In the rows, zero is written as 128.
A: rows in 3 groups, each row roughly a mix of its group's directions:
A (148 x 13):
[[140 139 140 104 147  95 141 126  76 106 155  95 155]
 [171 138 128  99 100 103 130 115 145  98 167 161 135]
 [ 91 153 125 107 160  94  95 108 120 145 150 109  97]
 [133 115 136 118 114 166 152 124 157  93 126 108 184]
 [147 128 102 159 134 121 120 192 156 158 145 122 121]
 [120 140 134 138 140  79 137 158 170  89 135 145 101]
 [113 103 115 131 156 110 135 137 151 166 123 120  66]
 [177 115 117 103 144 139 130 156  89 104 142 107  96]
 [156 154 139 113 139 152  81 119 140 122 178 123 101]
 [115 138  72 149 119 134 123  86 113 129 144 116 172]
 [120 120 130 101 172  99  93 122  86 115 134 139  94]
 [165  95 139 108  96 134 164 117 157 124  92 129 154]
 [169  75 133 119 129 135 147 121 124 128 130  91  85]
 [146 161 137 156 104 130 109 108 131 141  86 125 181]
 [ 90 162  97 113 146 148 151  90 146 137 151 101 142]
 [128 123 137  95 148 104 141 165 116 167 141  80 150]
 [ 64 136 118 122 137 140 153 111 104 108 159 137  99]
 [120  89 130 117 101  99  92 140 127 166 158 163 135]
 [187 159 114 111 114  94 150 122 160 110 117 132 134]
 [129 151 145 110 122 151 184 166 124 105 110 111 156]
 [126 105 126 133 170 122 130 154  75 129 143 139  83]
 [147 112 106 174 131 106 133 100 162 174 122 119 111]
 [170 146 153 119 152 107 112 130 111 134  68 138 116]
 [106 121 130 142 102 162  92 117 125 129 116 180  90]
 [165  80 123 138 169 146  98 117 113  97 121 132 141]
 [144 114 141 106 160 133 152 164 109  76 138 139  97]
 [126  88  81 121 126 143 153 146 149 101 169 113 135]
 [143 145 125 143  90 147 126 112 175 112 151 142 176]
 [144  99 138  80 112  80 142 159 111 147 126 145 115]
 [126 114 106 125 109 134 124 107  93 134  63 130 163]
 [159  93 140 123 159 101 124  96 165 118 157 103 144]
 [100 112 127  73 115 104 118 170 113 135 107 109 148]
 [113 147 149 101 177 156 148 163 110 126 123 153 155]
 [150  84 118 126 119 116 122  81 141 118 111  93 166]
 [108 132 128 136 135 128 199 158 143  98 115 151 126]
 [162 126 139  99 139 122  75 123 162 118 109 165 117]
 [105 134 139 187 160 138 102 121 117 157 144 110 153]
 [131  78 137 157 124  82 115 136 103 117 161 146 110]
 [109 122 151 161 142 160 107 113 144 161 125 163  86]
 [116 111  98 116 137 145 127  97 105  99 116 123  66]
 [154 113 115  93 144 139 132 168 169 144 142  85 126]
 [ 89 119 121 153 147 104 155  91 135 153  92  98 136]
 [115 110 148 145 141 101 136 132 101 115  73 158  93]
 [107 163  89 152 142 122 154  93 140 126 103 122 167]
 [111 153 157 128 151 137 111 134 172 124 134 149 184]
 [127 156 143 130 175 127 136  98 155 105 136 117 179]
 [117 121  99 106 116 139 158 117  94  91 144 180 127]
 [145 161 136 123 143 118 159 155 138 106 154  93  79]
 [155 120 137  98 137  94 155 150 118 101 158 105 170]
 [ 84 159 117  91 137 135 130 110 135 109 179 149 131]
 [116 147 162 133 131 154 177 168 125 142 121 114  89]
 [127 141 133 122 142 189 134 153 151  85 114 125 157]
 [ 99 105 125 125  96  99  80 117 135 125 139 169 102]
 [131 154 115 135 160 146  89  90 140  81 124 104 134]
 [124 144  90 151 145 121  93 164  90 119 138 119 165]
 [130  96 152 138 111 160 110 167 161 155 104 115 157]
 [140  97  84 110 125 139 169 136 138  84 145 106 136]
 [131 104 145 105  88 132 165 168 140 157 110 158 132]
 [105 116 111 148 141 155 123 103  93  94 137  86 161]
 [147  99 114 131 105  96 105 140 133 141 167 140 180]
 [136 128 111  84 100 117 110 174 110 106 147 162 147]
 [ 93  92  89 108 100 153 167 142 146 116 140 127 138]
 [176 102 144 131 138 124 131 179 129  96 117 118  96]
 [179 122 118 157 131 125 135 107 115 146  96  78 141]
 [144 118 135 164 128  93 124 144 129 164  83  96 101]
 [ 88 113 168 110 125 124 114 163 123 133 122 170  92]
 [147  68 121 141 123 105 124  70 131 123 129 120 120]
 [115 161 103 169 137 117  81 144 108 163 121 144 120]
 [165 109 127  86 117 126 139 145 119 108 103 169  91]
 [136 159 123 121 116 189 150 117 143  90 106 135 106]
 [129 101 101 118 123 164 177 138 132 106 121 136 176]
 [159  63 157 110 109 109 105 136 131 138 148 122 125]
 [170 108 160 159 142 111  91  98 118 129  98 109 126]
 [130  89 137 147 119 105 152 170 144 144  78 142 124]
 [ 96  98 123 116 166  82 150 156 117 148 136 108 109]
 [113 124 113 126 117 140 104  88 123 139 123 166 189]
 [126 138 103 171 141  84 148 106 120  91 151 137 153]
 [142  51 111 136 134 128 153 132 134 130 157 118 142]
 [151 119 131 118 189 102 126 137  83 111 104 131 114]
 [141 116 127 119 124 114 140 133 108 146 120 169  57]
 [ 99 110 105 133  77 120 160 142 126 121 127 165  92]
 [149 123 136 135  89 144 114  67 156 114 139 155 141]
 [154 124  80 144 113 127 142 117 126 120 124 100 188]
 [ 94 158 142 134 130 153 172  94 146 101 125 145  99]
 [148 114 121 110 153 161 170 172 119 118 125  87 125]
 [181 138 123 159  94 148 154 132 149 138 136 104 159]
 [114 154 102 117 165 106 158 105  82 144 125 106 106]
 [111 107  97 161 145  87 126 116 102 136 177 117 123]
 [101  68 122  80 125 130 135 155 112 127 116 115 118]
 [102  83 117 145 139  97 137 109 108 167 140  97 103]
 [ 97 126 103 146 102 136 118 105  76 156 160 122 150]
 [114 100 111 167 173 145  96 113 144 126 157 103 142]
 [ 94 129 101 150 112 137 146 104  87  80 138 151 126]
 [108 172 162 152 120 154 109 147 111 135 150 158 160]
 [168 120 163 131 144 130 115 135 139 121 105 136  64]
 [122 113 103 104 126 118  67 102 146 133 161 101 139]
 [109 176 124 119 152 146 171 115 115 115 157  95 113]
 [107 156 106 115 168  92 158 123 134  87 141 153 139]
 [125 150 140 140 146 118 107 107 100 187 103  95 115]
 [115 117  95 123  90 123 128 164 186 126 150 115 135]
 [149 139 139 171 105 101 158 100 112 170 107 120 143]
 [154 110 115 170 140 143 132 169 160 159 139 162 130]
 [143 125 168 138 169 139 124 125 113 151 105  74 111]
 [167  97 109 143 119 149 125  85 132 108  83 119 145]
 [123 114 109 191 146 162 104 116  94 130 137 133 142]
 [ 96  99 142 146  97 150 143 143 136 177  97 109 115]
 [158 132 107 170 126 144  89 148 129 143 104 160 161]
 [147 150 134 167 164 151 128 175 100 121 142 154 139]
 [173 133 106 175 128  98 119 149 155 108 133 140 156]
 [100 141  92 175 132 114 150  76 135 123 121 139 140]
 [163 134 136 110 125 155  97  82 138  82 143 135 114]
 [ 99 139 141 125 172  97 164 154 122 144 142 107  92]
 [133 129  98 161 118 102 156 104 106 137 136 103 181]
 [113 110 114 155 179 116  88 101 136 137 149 101 107]
 [121 158 166  99 100 103  97 113 111 137  95 128 159]
 [105 170 169 101 101 121 155 132 118 139 140 153  95]
 [124  95 100 136 126 133 121  91  87  92 169 115 135]
 [124 100  96  89 145 151 124 120 186 123 132 111 110]
 [115 167 106 132 108  97 132 104 139 104 153 180 140]
 [118 142 119 128  91 158 109 102 118 171 129 153 173]
 [167 173 165 110 147 121 100 163 145 123 114 133 135]
 [170 160 137  86 135 111 131 159 124  85 125 140 147]
 [112 117  92 111 130 166 125  78 130 118  82 126 117]
 [166 161  80 167 141 143 108 146 148 133 112 123 124]
 [ 77 145 143 127 172  95 132 120 109 153 108 133 102]
 [ 89 106 115 121 144 140 119 116  86  95 156  89 143]
 [169 119  98 109 128 134 152 137 129  69 158 119 126]
 [124  89 122 133 140 134 140 141 134 114 205 135 135]
 [117 102 148 149 119 154 121  94 153 131 125 103 186]
 [125 122 126 109 169 136 117 145 152 110 126 144 196]
 [ 99 111 112 110 116 114 167 116 129 140 115 107 190]
 [122 106 134 105 144 147 129 113 140 125  71 135  75]
 [160  97  77  98 108 140 121 161 121 116 150 108 127]
 [123 128 107 165 107 145 158 110 183 107 113 154 138]
 [ 92 125 152 125 148 154 165 174 142 138 103 147 149]
 [104 119 137 146 100 159 112 124 120 148 180 146  87]
 [147 139 121 119 157 113 146 123  84  86 126 178 128]
 [142 122 129 169 128  93 165 115  96 159 102 104 145]
 [117 113  91  96 131 145  94 163 154 144  89 134 148]
 [ 99 128 135 137 160  98 109 123 117 182  91 104 119]
 [170 140 118 114 146 168 155 121 121 106 146  96 165]
 [119 124 163 139 134  98 160 154 109 157 175 106 113]
 [110 160 113 114 160 136 139 116  87 166 110 143 167]
 [122 123 150  95 115 168 153 111 173 122  86 133 122]
 [105  88 171 122  92 126 149 125  88 129 108 149 119]
 [127 129 188  84 137 102 148 107 132 105 141 122 146]
 [119 131 102  87 134 162 112 127 177 140 162 106 135]
 [122 117 113 134 127 117 112 106  52 148 103 115 133]]
which group is each row in? (one row of each group first):
[165 106 130 155 129 100 103  79  92 139 113 131 141] -> (10)
[ 93 159 125 132 165  93 161 156 132 149 156 108 133] -> (69)
[159 124 111 118 144 154 158 184 127 138 109 105 159] -> (46)

[105 154 117 112 141 121 115 171 127 188 125 102 118] -> (46)
[ 93 162 153  85 119 110 159 148 108 128 138 124  93] -> (10)
[115 117 111 120 158 139 139  89 145 131 130  73 168] -> (46)
[100 114 153 164 115 103 144 139 106 183 107 142 117] -> (69)
[116 163  85 135 145 151 140 124 111  92  79 134 124] -> (69)
[138 139 133 136  70 173 147 147 110 163 129 135 111] -> (46)
[124 159 120 120 114 126 107  85  79 140 142 172 124] -> (46)
[147 122 171 142 156 115 110 120  84 125  97 150  96] -> (46)
[120 124 127 122 169 151 157  80 106 127 118  92 158] -> (46)
[127 103  99 144 149 109 124 133  68 148 123 103  96] -> (69)
[117 178 126 109 146  82 112 156  92 125 144 119 119] -> (10)
